 236   -43    42    53    43  -127   108   -61   181    91  -102    15  -204  -138    53
  62   110    31   124    80   -33    91    48   143    92   -38    48     3   -28    69
-319   -61   -70   -27   192  -219  -186    85   103    50    47   448    35   -31  -182
 200  -400    22    41   138  -414   203    54   442    91   -61    57   143   -28   581
  65   134    33   136    81   -22    90    48   150    93   -38    40   -13   -31    75
 230   259    59    13  -289   592     8   434   -29   -70  -121   -49   136   263   -10
 205  -249    26    42   111  -306   178    46   354    91   -57    56    53   -39   357
  59   189    40   322    72   -29    92    49   166   105   -87    46  -238   -77    91
-217   -47   -50    -6   164  -175   -91    79    99    61    27   331    35   -29  -112
  50    38    38    62    82   -22    81    49   135    93   -18    20    45    33    44
 211   -83    34    46    80  -150   142   -18   210    92   -61    25   -55  -105    93
-303   -26   564   586    20    32   207  -354   165   607   422  -154   189   -48  -681
-539   -98  -143   -83   274  -357  -326   106   117    44    81   696    33   -35  -352
 192  -337    24    41   130  -378   180    49   422    90   -55    58   104   -33   493
  31   -11    18    50    97  -115    61    55    95    82   -14    87    54     3    41
The entry directly below -47 is 38
Give the top-right entry.
A: 53
Give the second entry on the main diagonal.
A: 110
Give the first entry of the largest entry's row.
A: -539
Give the minimum.
A: -681
The largest entry in the last row is 97
The bottom entry of the column that holds the largest entry: 87
Give the 5th entry in reading order.
A: 43
The bottom entry of the column that holds the smallest entry: 41
Give the largest entry in the first row.
A: 236
The entry directly below the smallest entry -> -352
The entry directly below the largest entry: 58
The entry directly below 106: 49
The entry directly below -6: 62
Give the bottom-left entry.
A: 31
The third smallest entry: -414
Give the entry directly above the centre entry.
A: 46
The entry just left of -49: -121
The third-last entry, reading row by row: 54
The entry just left of 134 is 65
The 3rd entry on the main diagonal: -70
Give the entry just left of the largest entry.
A: 81
Give the second-last entry, reading row by row.
A: 3
Give the entry just left of the smallest entry.
A: -48
Give the entry just right of the centre entry.
A: 166
The 3rd largest entry is 592
Give the 2nd entry, reading row by row.
A: -43
The entry directly above the largest entry -> -154
The entry just left of 130 -> 41
Give the entry directly below 43.
A: 80

1.98 1.24 0.36 -1.05 -4.82 1.91 -0.36 -0.67
4.23 -2.04 -0.92 0.52 0.65 2.69 -3.60 0.04
1.33 -0.95 0.16 -2.31 2.95 -0.97 0.95 -0.09
-6.15 1.81 0.74 -0.23 -2.88 -2.33 3.38 0.74
-2.50 0.79 1.36 3.87 1.98 -0.65 1.41 0.67
0.57 -1.79 -1.42 2.91 2.83 0.78 -3.23 0.48
3.09 -0.91 -0.15 -2.62 2.24 -0.14 -0.10 -0.77
0.63 -0.61 0.89 0.24 5.05 -1.02 1.51 0.32
-4.90 -4.59 -1.22 -2.45 -1.92 0.46 -0.87 3.94
1.46 0.62 0.45 -3.10 -7.42 2.43 -0.07 0.10
5.26 -0.88 2.03 -2.68 -1.41 2.99 0.84 0.38
-1.67 1.01 0.66 3.01 4.71 -1.54 2.80 0.32
Rows and columns are numbered from 1.
The entry just left of 0.38 -> 0.84
The entry at row 3, column 1 is 1.33
Find the entry directly above 0.62.
-4.59
Find the entry at row 1, column 2.
1.24
Find the entry at row 1, column 1.
1.98
The entry directly below the largest entry -> -1.67
The entry in row 3 and column 3 -> 0.16
The entry just left of 1.51 is -1.02
The entry in row 1 and column 3 is 0.36
Find the entry in the top-right corner.
-0.67
The entry at row 2, column 1 -> 4.23
The entry directly above the smallest entry -> -1.92
Find the entry in the bottom-right corner.
0.32
The entry at row 2, column 2 is -2.04
Find the entry directly above 2.69.
1.91
Find the entry just right of -7.42.
2.43
The entry just right of -2.04: -0.92
The entry just right of the largest entry is -0.88
Find the entry just left of -1.42.
-1.79
The entry just right of 4.71 -> -1.54
Find the entry just left of -2.88.
-0.23
Find the entry directly above the largest entry.
1.46
Find the entry just right of 3.01.
4.71
The entry directly below -1.79: -0.91
Find the entry just right of -3.10.
-7.42
The entry directly above 2.24 is 2.83
The entry just left of -0.88 is 5.26
The entry directly above -0.10 is -3.23
Find the entry just right of -1.67.
1.01
Find the entry just left of the smallest entry.
-3.10

a =
6.47 -0.66 -3.21 -8.27 -7.20 -6.10 -3.77 5.12 -0.67 2.31 -3.02 -1.46 -3.70 -7.32
-4.37 6.17 -5.90 3.90 2.68 7.24 6.69 -5.53 0.44 -5.01 5.73 6.08 2.84 5.11
Indices start at 1.
Report the entry in row 1 and column 2.
Answer: -0.66
Report the entry in row 1 and column 1.
Answer: 6.47
Report the entry in the bottom-left corner.
Answer: -4.37
Report the entry in the top-right corner.
Answer: -7.32
The entry in the bottom-right corner -> 5.11
Report the entry just left of the smallest entry.
Answer: -3.21
The entry directly below the smallest entry is 3.90
Report the entry just left of -5.01.
Answer: 0.44
The entry just right of 6.69 -> -5.53
The entry just right of 6.08 is 2.84
The entry just right of 3.90: 2.68
The entry just right of 5.12: -0.67
Report the entry just right of -7.20.
Answer: -6.10
The top entry of the column that holds the smallest entry: -8.27
Report the entry just right of -4.37.
Answer: 6.17
